One vector is turned by the same rotation once a step. Each row is the vector after some number of steps, and that number follows the row.
The counts run from 0 to 551.
[-16.0   0.5  -1.0 -28.9   7.1   0.9  21.6  10.8  60.2 -23.5 -13.9 -11.6
  10.1  -3.6  -4.6 -20.4 -26.6 -28.9 -28.7  -4.5   6.2 -24.0  17.4 -10.7
  -0.2  17.4 -12.5 -21.4   9.4  13.2  13.9  16.8  20.8]	137
[-33.3  31.9 -13.8 -11.3 -26.2 -11.0  20.8  -0.5  32.6  -2.4  11.3 -13.7
 -15.0 -11.9 -17.8 -22.8 -15.7 -32.3  18.7  -2.5  28.0 -19.5   6.4   6.7
  -2.9  15.3  15.4 -24.1   4.7  39.5  12.6   8.3  -7.3]	83
[-42.5   2.7  -8.0   7.2  12.3 -15.9  18.6  -5.2  28.1   4.7 -13.7 -20.3
   5.7  -5.6 -32.3  19.3 -31.6 -22.9 -18.7 -33.2  12.7 -16.4  -4.7  19.6
  12.8 -11.3  -5.4 -18.9  26.0  31.5  11.5  13.6  20.5]	103
[ -4.2  21.0  -3.0   1.6  -0.2   1.2  10.9   2.9  -3.9  -7.9   0.0 -39.5
  26.5 -12.5 -33.1   1.6 -40.0  13.2  -6.8 -10.7   9.1 -33.4  27.2  -0.4
  16.9   6.1   1.2 -40.7  12.9  32.8   5.1 -20.5 -24.0]	12
[-29.7  33.4   4.3 -25.6  -3.9  -8.6   6.9  -3.9  43.7 -18.5 -14.8 -30.3
 -12.5   7.2 -19.1  -7.1 -22.9 -19.2  -6.9 -17.6   9.8 -35.3  20.2  -8.5
 -23.0   9.1   3.3 -22.6  22.2 -10.9  17.6  13.9   6.9]	426
[-24.7  15.4  -4.9  -7.8 -18.0 -14.6   0.2  11.6  35.1 -10.7   3.3 -25.2
  -7.4  -4.7 -26.2   2.8 -22.2  -8.9 -17.0 -30.0  51.8 -26.3   8.7 -17.2
   0.9  -4.2 -21.6 -34.6  13.2  17.4   4.6  -6.1  -1.3]	290
[-25.6  24.5 -20.8 -14.8  24.7  -4.9  -6.1  -1.2  30.0   0.0  -8.3 -46.9
   4.4 -18.9 -13.9  -6.1 -14.8  -4.0 -14.0 -29.3  -8.4 -35.2  32.5   4.9
   4.4   1.0   5.0 -22.4  25.3   3.8   8.1  -6.5   8.8]	429
[-21.9  13.2 -17.4  12.2   5.4  -0.9   4.6  13.2   9.6   2.5   5.6 -11.3
  31.2 -26.6 -29.9  20.0 -25.3 -11.0 -25.7 -14.9  48.6 -10.2  15.2   9.1
  10.8  -1.1   0.6 -49.0  14.6  31.2  -6.5  -7.7   2.3]	300
[ -6.2  12.4  -3.6   0.3 -34.2  -0.7  29.8 -13.1  -5.5  10.6   9.0 -37.9
  10.7  16.9 -24.8   5.6 -41.8 -36.1   0.0  -3.6  20.3 -24.6  14.3  10.7
   4.9   0.8  25.5 -18.5  33.7   6.6   7.8  24.4   4.2]	235
[ -8.1  -1.5 -16.0  -1.4 -11.5   3.0  13.2  -9.1  32.5   0.9 -16.6 -55.6
  15.7   6.8 -17.0  11.7 -42.0 -30.0 -28.4 -22.4   3.8 -25.8  27.8  -6.6
  10.6  -0.7  -2.2  -8.0  27.3 -13.9  10.5   6.3  14.2]	420
[-18.1 -14.2  -1.8   3.2 -21.3   6.5  32.0   0.1  19.7 -31.2  -8.8 -13.8
  15.7  -6.5 -44.1   5.6 -35.5 -32.3 -14.8   3.0  27.2  -4.7   9.2 -21.3
   2.6  25.7  -2.9 -15.5  -9.4  24.6  -9.5  17.7   1.5]	343
[ -6.5 -17.5   0.1   3.0 -27.5   0.4  28.2  -0.1  15.1 -17.2  -4.9 -37.9
  10.0  18.5 -30.7  11.1 -35.8 -50.2 -12.1  -9.7  12.3 -14.7  19.7   2.6
   9.5   7.8  22.4  -7.7  10.7  -2.7   1.5  21.1  15.0]	381
[-15.8  -9.3 -22.9  -4.9  -4.7  13.9  17.5  -7.3  15.2 -17.2  -6.9 -39.4
  19.7 -17.1 -33.9  10.0 -40.5 -16.1  -2.9   4.3 -25.4 -13.1  20.1  -3.5
   7.5  26.4  29.2 -29.1   2.4   3.1   7.6  15.6 -19.5]	201
[-25.7  40.7  -8.5 -11.2 -29.9  -2.1  19.4 -10.5  11.3  -9.9   3.4 -31.3
  -7.6  -5.8 -26.8 -12.5 -20.2 -28.4  18.0   1.7  17.1 -24.6  23.5  -5.5
 -16.3  24.3  32.0 -23.1   6.2   9.4   7.3  12.2 -13.1]	228
[-26.0  -1.8 -12.1 -19.0  31.8   1.1   1.8   1.1  21.2 -30.3 -17.6 -37.3
  16.4 -18.3 -40.8 -12.8 -13.0   2.6 -13.6 -20.4 -17.0 -25.5  34.3 -11.6
  16.3  20.3   9.7 -23.4   5.8  16.2  -1.3   4.8  10.4]	178
[-23.8  -7.3 -20.0   2.0  -9.2  -0.6  10.0   0.4  33.4   7.8  -1.8 -24.3
   9.2 -10.4 -21.9  33.9 -47.6 -10.4 -25.9 -25.1  14.3 -13.8 -10.5   4.7
   2.7  -9.2  -5.0 -36.9  25.1  -4.0  15.2  17.7  -1.5]	277
[-47.4  -6.0 -31.8   2.3   4.1   8.3  21.0  -7.0  18.1  -3.5  -3.8  -9.8
  13.5 -33.6 -33.2   4.5 -18.1 -33.0  -2.6   0.3  17.3   0.1   9.2  -2.3
   3.2  25.2  26.1 -23.9   4.4  23.4  -8.1  29.0   5.2]	520
[-11.6  -2.6  -8.6  -6.6 -34.1   4.0  33.4   8.6  13.5 -10.8  22.4 -10.2
   7.6   1.1 -25.4  -4.8 -41.6 -29.7   8.5   7.7  15.5 -11.5  -8.9   6.9
  13.2  13.4  21.5 -42.5   4.8  33.1   6.0  25.5 -21.8]	516
[-13.0  11.6  -5.9 -20.2  18.3 -12.6   0.2  26.8  38.6 -34.0  -1.0 -19.7
  13.8 -16.3 -16.6  -8.9 -26.7  -3.1  -8.4 -15.6 -14.2 -27.9  19.8  18.9
  14.1   9.2   1.5 -47.7   1.9  27.6   8.8 -11.1 -11.3]	149
[-24.6  20.5 -12.2  10.6  -7.3   0.1  11.4  -9.5 -20.0   6.6   7.2 -24.7
  15.4 -16.4 -46.3   7.5 -27.5  -2.9   4.6 -11.2  27.3 -18.8  14.3   7.5
  18.5   4.3  23.6 -39.0  19.5  38.4  -5.9   6.0  -8.0]	50
[-12.9  31.4   1.8 -24.3   0.1   2.0  -1.5  10.0   7.1 -15.8   5.6 -36.1
   8.6  -1.0 -29.6 -15.1  -3.1  -2.7 -13.1 -15.2  34.4 -39.4  44.0 -19.8
  -1.9  10.3  12.5 -35.6  20.0   6.7 -11.2   0.7   9.6]	8
[-13.1   7.1   0.5 -18.5 -10.5  -1.1   6.6  -2.2  36.6 -28.3 -14.8 -47.9
   0.1   1.4 -27.0  -4.9 -35.4   4.9 -18.5 -19.4   8.9 -35.9  24.1 -34.2
   1.2  12.0 -20.9 -19.7   9.1  -1.3  12.0  -4.7  -9.2]	1
[-19.3  27.8  21.1  -0.3  -8.4 -29.4  15.5   1.7  10.7 -19.6  -4.4 -34.1
  -6.9  24.9 -43.5   1.8 -25.9 -21.5   7.9 -31.4   4.7 -34.5  16.7  17.5
   3.6  -7.7  14.1 -11.1  19.2  21.5   9.7   4.9  12.9]	394
[-14.1   9.1  -8.7   3.3 -39.9   5.1  27.2 -11.9   2.8   6.0   4.0 -39.0
   8.3  13.4 -29.6  10.0 -35.9 -39.9  -4.8  -8.0  29.5 -19.0  12.9  -0.9
  -7.1   7.4  19.5 -17.3  28.6  -5.1   2.7  24.5   2.9]	236
[-39.7 -28.1 -15.0   4.7  -8.4  -9.3  12.7   0.8  32.9 -15.5  -4.1 -21.9
  -0.9  -5.4 -44.8  22.2 -32.4 -22.1  -3.1 -31.2   6.2  -2.8 -12.4   1.0
  14.5  -0.4  11.1 -25.8   5.3  16.5   6.8  32.4   0.3]	528
[-21.6  11.3  -1.7 -12.8  24.0   8.0  17.6  14.0  12.6 -23.2  -7.8  -8.1
  34.1 -17.0 -32.2   5.5 -29.3 -19.5 -21.6   3.0  -2.2 -11.9  22.8  12.4
  -5.4  23.3  28.8 -48.4   6.3  10.9  -5.1  16.1   1.8]	164
[-40.0   4.8 -12.7 -15.8  33.1  -9.8   0.7   8.8  29.9 -22.1  -4.3 -12.4
  11.8 -28.4 -36.0 -12.8  -9.1   3.8 -14.3 -23.2   7.7 -20.5  17.1  -7.9
  16.9  13.2   1.1 -36.5   5.0  40.7  -3.1   6.1   8.0]	323
[-19.3  10.2 -28.0   4.1  -7.3  -8.3  18.9   3.6   7.9  20.2  18.6 -21.7
  18.2 -14.7 -11.1   3.7 -28.9 -33.1  -0.1 -14.7  14.8 -13.0   7.1  34.0
  24.6  -6.0  29.3 -40.1  25.0  38.8   4.9  10.7   5.3]	88
[-25.8  42.5 -14.4   2.5  -1.6  -8.7  -1.0   3.8  25.5  -9.9  -6.5 -39.3
   3.8 -19.2 -27.9  15.7 -32.9   0.4  -5.9 -19.6  10.5 -22.7  24.6   6.1
 -15.9   8.5  -0.3 -38.8   4.1   5.3   8.8 -21.7 -26.2]	437
[-31.6  14.7  -7.5 -10.1  -8.7  12.0  33.7 -17.5   3.3   7.6   9.5  -8.7
   9.5  -3.2 -29.9 -12.0 -24.5 -29.3   0.7   4.1  27.4 -21.3   2.3  -7.0
   1.1  16.0  26.4 -23.3  32.6  20.0   2.3  46.5  11.4]	60
[-28.8  -1.2  -9.7 -21.5  10.7   6.5  21.3  -9.8  22.4  -7.6  -0.7 -12.4
  10.0 -19.8 -28.8  -7.7 -40.2   4.5  -1.2   4.2 -12.5 -25.2  -8.6 -13.2
  11.7  17.7   1.9 -34.0  20.1  34.6  23.2  32.7  -9.9]	492
[-21.9  42.5  -1.0 -10.1 -30.3 -10.1  21.0  -6.2   5.7  -9.6   7.2 -29.0
  -4.4  -0.4 -31.5  -3.3 -29.2 -23.7  19.0  -1.3  12.6 -21.9  14.6   7.8
 -17.0  16.1  34.0 -27.8   8.6  14.0   7.3  12.4 -20.8]	227
[-14.2  19.5  -7.5  -4.0 -11.2  -0.3   9.3  10.0   5.1  -8.0  16.2 -20.1
  17.9 -17.9 -34.3  14.0 -38.1   5.4  -3.2  -7.5  20.9 -20.2   1.4   1.1
   0.1   4.9  13.1 -63.4  11.2  25.1   2.5   3.3 -33.5]	476
